In the rows, zero is written as 128.
Rotation paths and how fast each direction turns (degrees each step)
Each turn is a multiple of 5 degrees from 10 to 175, or 0.
Each row of a path follows its step; steps can be skipped.
path 1
step 0: [129 124 110 129 122 120 123 118 145 119 119 127 117 126 136 129 124 140
 123 137 123 132 124 131 122 126 124 129 151 127 118 118 133 121 128 126
 115 117 137 136 131 122 137 114 138 133 130 121 127 142 113 130 125 121
 132 145 115 121 122 120 134 142 132 134]
step 1: [133 130 113 153 121 123 115 141 131 129 141 125 133 139 121 130 127 141
 142 128 115 109 128 130 133 137 123 136 136 117 125 134 123 120 125 127
 136 126 118 148 136 122 117 127 134 134 125 135 118 122 134 128 134 123
 130 128 110 126 131 117 128 128 119 122]
step 2: [136 134 118 136 100 123 109 125 121 126 124 137 135 125 129 121 146 136
 120 117 138 125 124 122 122 126 126 134 125 137 120 133 129 126 141 144
 119 130 119 136 138 144 131 132 143 129 135 129 134 124 125 126 143 126
 134 124 128 136 130 140 126 132 132 138]
step 3: [137 122 111 144 122 133 118 120 132 124 125 135 135 119 128 138 126 131
 134 140 131 116 144 141 116 133 125 123 122 137 119 125 128 122 131 121
 132 137 124 120 124 131 135 127 127 112 127 122 120 135 122 145 123 114
 139 133 141 141 132 136 133 135 137 108]
step 4: [131 119 110 144 132 137 133 123 121 107 134 135 126 132 120 136 123 131
 128 133 132 128 114 136 122 131 133 125 114 122 141 139 100 119 130 130
 122 124 128 121 121 132 118 122 128 142 137 129 136 131 128 127 135 120
 118 119 128 143 133 123 131 137 122 132]
step 5: [138 119 114 123 123 140 122 143 136 142 122 135 133 126 141 120 139 129
 137 135 132 139 130 132 120 127 126 115 120 114 140 123 128 106 132 135
 127 123 123 132 126 135 131 110 127 129 129 128 128 131 124 108 122 133
 141 130 139 137 118 127 124 129 122 140]
step 6: [122 102 108 143 137 132 132 121 126 142 127 133 133 128 117 128 112 122
 128 126 126 131 128 127 125 141 116 130 141 125 121 124 129 129 138 120
 131 127 139 128 136 135 133 121 143 119 137 141 127 125 130 118 131 143
 125 142 130 135 119 126 113 135 136 123]
step 7: [132 122 125 133 126 122 126 128 118 137 135 120 135 144 127 137 131 134
 127 119 141 116 131 134 114 122 132 134 115 122 126 130 121 125 115 127
 125 132 121 131 124 154 122 131 121 122 127 142 120 137 134 111 125 140
 112 115 116 128 114 119 127 131 138 121]
step 8: [132 129 135 125 128 128 140 133 130 138 115 132 118 116 121 131 130 123
 129 131 136 124 128 128 125 125 125 138 116 113 123 114 118 127 137 129
 122 126 121 122 122 144 136 135 138 120 124 123 143 136 124 125 145 140
 157 111 128 134 123 133 125 124 139 118]
step 9: [133 126 122 106 130 141 140 129 129 139 132 137 136 132 118 129 121 119
 113 129 126 112 138 123 131 138 123 118 127 130 131 135 111 131 125 116
 121 129 138 121 118 131 127 126 132 120 137 126 113 124 126 132 130 131
 128 118 141 140 135 113 137 116 133 115]
step 10: [130 120 127 114 134 118 125 115 136 144 116 119 117 121 137 126 117 129
 126 131 131 133 121 130 120 128 119 124 119 129 139 135 113 120 113 126
 111 130 135 124 122 121 132 137 130 136 128 129 132 143 127 105 135 134
 112 120 126 125 144 124 135 128 126 135]
Speeds:
[130 131 127 127 127 128 128 127 126 124 126 127 128 125 128 131 128 125
 127 128 127 130 128 127 127 130 125 126 128 126 131 128 126 127 126 129
 127 128 130 128 121 126 130 126 127 129 124 126 130 127 131 129 129 128
 125 129 134 131 128 128 131 128 125 126]  65
